W =
135  134  130  133  125  129  123  132  120  125  129
138  139  132  120  128  132  133  135  129  130  128
133  138  124  130  129  120  115  122  122  130  122
125  132  143  134  118  132  119  123  132  127  116
140  120  128  132  127  131  120  127  137  136  125
131  128  118  136  109  127  140  128  122  132  126
133  132  140  138  127  100  129  124  154  111  135
Rows and columns are counted from 1.
row 1 col 1 -> 135
row 3 col 9 -> 122
row 4 col 7 -> 119
row 6 col 6 -> 127
row 5 col 2 -> 120
row 3 col 8 -> 122
row 5 col 5 -> 127
row 1 col 6 -> 129
row 1 col 11 -> 129
row 1 col 2 -> 134
row 7 col 10 -> 111
row 6 col 4 -> 136
row 2 col 1 -> 138
row 4 col 8 -> 123
row 2 col 7 -> 133
row 7 col 3 -> 140
row 4 col 10 -> 127
row 5 col 10 -> 136
row 6 col 3 -> 118
row 7 col 9 -> 154
row 2 col 4 -> 120
row 4 col 2 -> 132
row 3 col 10 -> 130
row 6 col 9 -> 122

data =
[[150 131 129 138]
 [133 151 134 128]
 [134 151 133 128]
 [137 128 131 150]
 [149 139 128 131]
 [151 133 128 134]
 [128 139 148 131]
 [128 131 149 139]
 [128 131 150 137]
 [131 128 137 150]
 [131 128 139 149]
 [134 128 133 150]
 [138 128 131 149]
 [148 140 129 130]]
Indices start at 1.
row 1 col 1 => 150
row 10 col 2 => 128
row 7 col 1 => 128
row 1 col 3 => 129
row 12 col 4 => 150
row 8 col 4 => 139
row 2 col 3 => 134
row 7 col 3 => 148
row 6 col 3 => 128
row 9 col 4 => 137
row 11 col 1 => 131
row 14 col 1 => 148
row 3 col 3 => 133
row 10 col 1 => 131
row 11 col 2 => 128
row 2 col 1 => 133
row 9 col 2 => 131
row 3 col 2 => 151
row 4 col 3 => 131

a =
[[154 126 127 120]
 [138 100 133 148]
 [107 146 104 120]
 [127 109 139 113]
 [123 119 120 110]
 [148 142 113 142]
 [129 145 139 106]
 [106 142 115 148]]
Indices start at 1.
(1, 1) => 154
(4, 1) => 127
(4, 2) => 109
(7, 1) => 129
(7, 2) => 145
(6, 1) => 148
(5, 1) => 123
(2, 3) => 133
(6, 4) => 142
(8, 4) => 148
(1, 4) => 120

A =
[[134 130 126 124 126 130 131 119 133 131 126 134 136 126 126 125]
 [133 130 127 125 127 129 131 120 132 130 126 133 134 126 126 126]
 [133 130 126 125 126 129 131 119 133 131 126 134 136 126 126 126]
 [139 132 125 121 125 131 134 110 138 134 124 140 143 124 123 123]
 [128 128 128 128 128 128 128 128 128 128 128 128 128 128 128 128]
 [136 131 126 123 126 130 132 115 135 132 125 137 139 125 125 125]
 [137 132 125 122 125 130 133 113 136 133 125 138 140 125 124 124]
 [134 131 126 124 126 130 132 118 134 131 126 135 137 126 125 125]
 [135 131 126 123 126 130 132 116 134 132 125 136 138 125 125 125]
 [141 133 124 120 124 131 135 107 139 135 124 142 146 123 123 122]
 [139 133 124 121 124 131 134 110 138 134 124 141 144 124 123 123]
 [141 133 124 120 124 132 135 107 140 135 123 143 146 123 122 122]]
Indices start at 1.
(1, 1) => 134
(5, 16) => 128
(8, 3) => 126
(1, 11) => 126
(4, 9) => 138
(2, 4) => 125
(5, 8) => 128
(11, 8) => 110
(2, 16) => 126
(7, 9) => 136
(4, 8) => 110
(12, 12) => 143
(9, 14) => 125
(7, 12) => 138
(7, 3) => 125
(2, 12) => 133
(11, 4) => 121
(5, 10) => 128
(11, 13) => 144
(1, 7) => 131
(5, 5) => 128
(9, 16) => 125
(8, 15) => 125
(4, 14) => 124
(9, 2) => 131
(7, 4) => 122
(9, 13) => 138
(11, 9) => 138
(3, 5) => 126
(10, 3) => 124
(10, 10) => 135
(3, 15) => 126
(1, 3) => 126
(8, 2) => 131
(9, 6) => 130
(1, 10) => 131
(8, 7) => 132

x =
[[146 135 132 115 136 124 133 127 131]
 [122 121 125 145 133 118 128 118 121]
 [117 130 115 114 126 125 118 136 126]
 [124 143 124 122 116 133 127 122 133]
 [131 129 134 114 120 133 140 134 127]
 [116 134 122 137 119 136 144 151 119]]
Rows and columns are counted from 1.
(1, 1) -> 146
(3, 9) -> 126
(2, 6) -> 118
(2, 3) -> 125
(5, 9) -> 127
(6, 4) -> 137
(4, 3) -> 124
(2, 4) -> 145
(2, 5) -> 133
(4, 1) -> 124
(3, 7) -> 118
(4, 8) -> 122
(1, 2) -> 135
(5, 2) -> 129
(2, 9) -> 121
